One hidden turn or mirror swaps the rows below in pairs. Which row is each named row swapped with?
The rows were stretched afterwards, more along some directions than others.
K439: 32; -10; -14; -31; 16; 28; -5; -38; -12; -10; -25; 18; 27; 1; -35; -33; 37; -31
K642: 13; -42; -8; -18; 11; 44; 1; 3; -35; 7; -9; -16; -2; -14; -46; 6; 3; -28
K546: 21; -21; -15; -18; 6; 43; -34; -3; -26; -15; 11; 7; 18; 19; -30; -23; 2; -64
K501: 10; -30; 9; -36; 7; 25; -8; -18; -9; -6; 24; -12; 33; -1; -33; -22; -40; -20
K594: -15; 23; 36; 15; 12; -20; -38; -21; -11; 13; 4; 1; -8; -8; -55; -18; 8; -3
K794: -25; -25; 23; 3; -22; -5; -10; -21; 20; 22; 14; 19; 7; 9; -45; -43; 15; -20
K65: 18; 3; 16; -24; 41; -15; 5; -16; -6; -7; -16; -26; 32; -32; -53; 10; 4; 6
K293: -11; 8; 5; -26; -2; -5; -12; -22; 15; 38; -4; -2; 21; -12; -26; -29; 20; -2
K984: 0; -16; 30; -13; 11; -19; -3; -42; 21; 3; -23; 22; 10; 13; -60; -23; 3; -1
K101: 0; 14; 25; -35; 7; 14; -11; -22; -2; -26; 10; 6; 28; -49; -44; -26; 33; 4
K943: 16; 7; 8; -23; 15; 18; -26; -9; 1; -24; 15; -31; 63; -9; -20; 4; 14; -34
K484: 29; -24; -13; -13; 23; 48; -4; -12; -24; -2; -38; -7; 26; -13; -35; 14; 29; -28
K28: 13; 5; 27; -8; 3; 6; -24; -22; 11; -25; -7; 23; 39; -5; -43; -27; 36; -38
K565: 0; -7; 24; 16; 10; -27; -39; -17; -3; -12; 27; -5; 1; -2; -58; 6; 12; -18
K145: 14; -24; 10; 7; -12; 38; -13; 15; -2; 9; -9; -20; 10; -12; -27; 32; 29; -34
K283: -20; -29; 14; -26; -16; -1; -11; -28; 18; 23; 2; 14; 13; -1; -43; -35; 15; -13
K243: -23; -32; 29; 20; -16; 15; -17; -23; 2; -7; 25; 16; -4; 17; -43; -30; 5; -24
K997: 27; 20; 15; -15; 26; 30; -16; -46; -24; -46; -15; 8; 23; 7; -36; -26; -3; -9
K723: -4; 12; 21; 1; 15; -7; -16; -47; -6; -31; 17; 26; 13; -11; -46; -32; 25; -1
K844: -13; -27; 12; 12; 14; -5; -17; -13; 13; 34; 10; 3; 9; 3; -49; -33; 24; -17
K490: -6; 13; 28; 15; 0; -22; -41; -11; 10; 1; 13; -5; 18; 4; -48; 7; 17; -31
K30: 15; 14; -10; -5; 17; -1; -16; -27; 15; 14; 12; -19; 50; -26; -17; -13; 24; -19
K568: 22; -42; -2; -21; 13; 60; 12; 0; -12; -5; -10; -20; 35; -10; -25; -3; -9; -38
K915: 1; -1; 3; 5; -2; 31; -12; -19; -21; -4; -24; 12; 12; -21; -39; -2; 47; -31
K949: -7; 17; 24; -24; 19; -18; -6; -14; -3; 24; -18; -1; 19; -35; -49; -19; 18; 18
K236: 35; -34; -4; -29; 18; 35; 14; -13; 2; -23; -5; 2; 50; -2; -17; -10; -7; -31
K182: 30; -38; -23; -13; 23; 52; 5; -20; -9; 13; -26; -15; 33; -9; -23; 3; 7; -34
K855: 3; -52; 24; 28; 5; 16; -8; -14; 8; -9; 17; -1; 4; 20; -54; -2; 8; -29
K502: 5; -22; 30; 16; 19; 10; -9; -14; 12; 30; 10; 10; 6; 1; -54; -26; 6; 16
K159: 47; 3; -7; -19; 35; 31; -24; -46; -22; -45; -15; -13; 29; -1; -37; 15; 13; -15
K692: 7; -20; -36; -6; 23; 24; 8; -35; -9; 34; -27; -9; 12; 20; -20; -25; -2; -28
K258: 29; -15; 18; 3; -7; 24; -20; -13; 4; -5; -12; 12; 33; -6; -31; 9; 27; -35
K389: -12; -20; -5; -12; 19; 17; -1; -32; -29; 15; -15; 0; 12; -10; -47; -23; -12; -25
K267: 25; -10; -5; -49; 9; 38; -12; -34; -27; -54; 3; -2; 35; -40; -44; -7; 22; -32
K589: 2; 6; 11; -45; 13; -9; 13; -41; -3; -13; -29; 10; 17; -53; -49; -14; 18; 7
K252: -9; -29; 10; -18; -16; 32; -29; -18; 6; -25; 30; 10; 29; 14; -28; -30; 8; -56
K80: 21; -7; 19; -30; 17; 14; -2; -18; -4; -47; 13; -11; 45; 0; -20; -19; -12; -24
K863: 27; -34; 1; -27; 11; 54; 5; 1; -4; 4; -13; -6; 43; -1; -11; -8; -9; -30
K113: 8; 18; 29; -25; 5; 4; -1; -33; -3; -32; 1; 21; 33; -14; -29; -44; 17; -12
K157: -20; -15; 9; -36; -20; -1; -8; -20; 11; 10; 14; 12; 17; -27; -37; -26; 25; -15
K899: 12; -6; 10; -36; 18; 1; -27; -45; -3; -9; 34; 8; 20; -11; -61; -37; -22; 18
K770: 38; -6; -15; -36; 27; 54; 6; -31; -20; 9; -23; 2; 40; 1; -14; -34; 4; 0
K150: -15; -18; 29; -6; 2; 16; -17; 9; -14; 6; 23; -9; -2; -10; -51; -11; -10; -14
K944: 36; 1; -8; -21; 29; 16; -10; -56; -22; -38; -25; 3; 36; -16; -51; 4; 3; -29
K207: 19; -37; 9; -12; 12; 5; -3; -27; -3; 15; -10; 16; 7; 9; -58; -5; -11; 2
K728: 20; -9; 21; 17; 31; 18; -14; -14; -22; -25; 6; -27; 22; 16; -46; -11; 0; -32

K236 pairs with K794
K546 pairs with K899
K389 pairs with K943
K207 pairs with K28
K293 pairs with K182
K258 pairs with K984
K30 pairs with K692

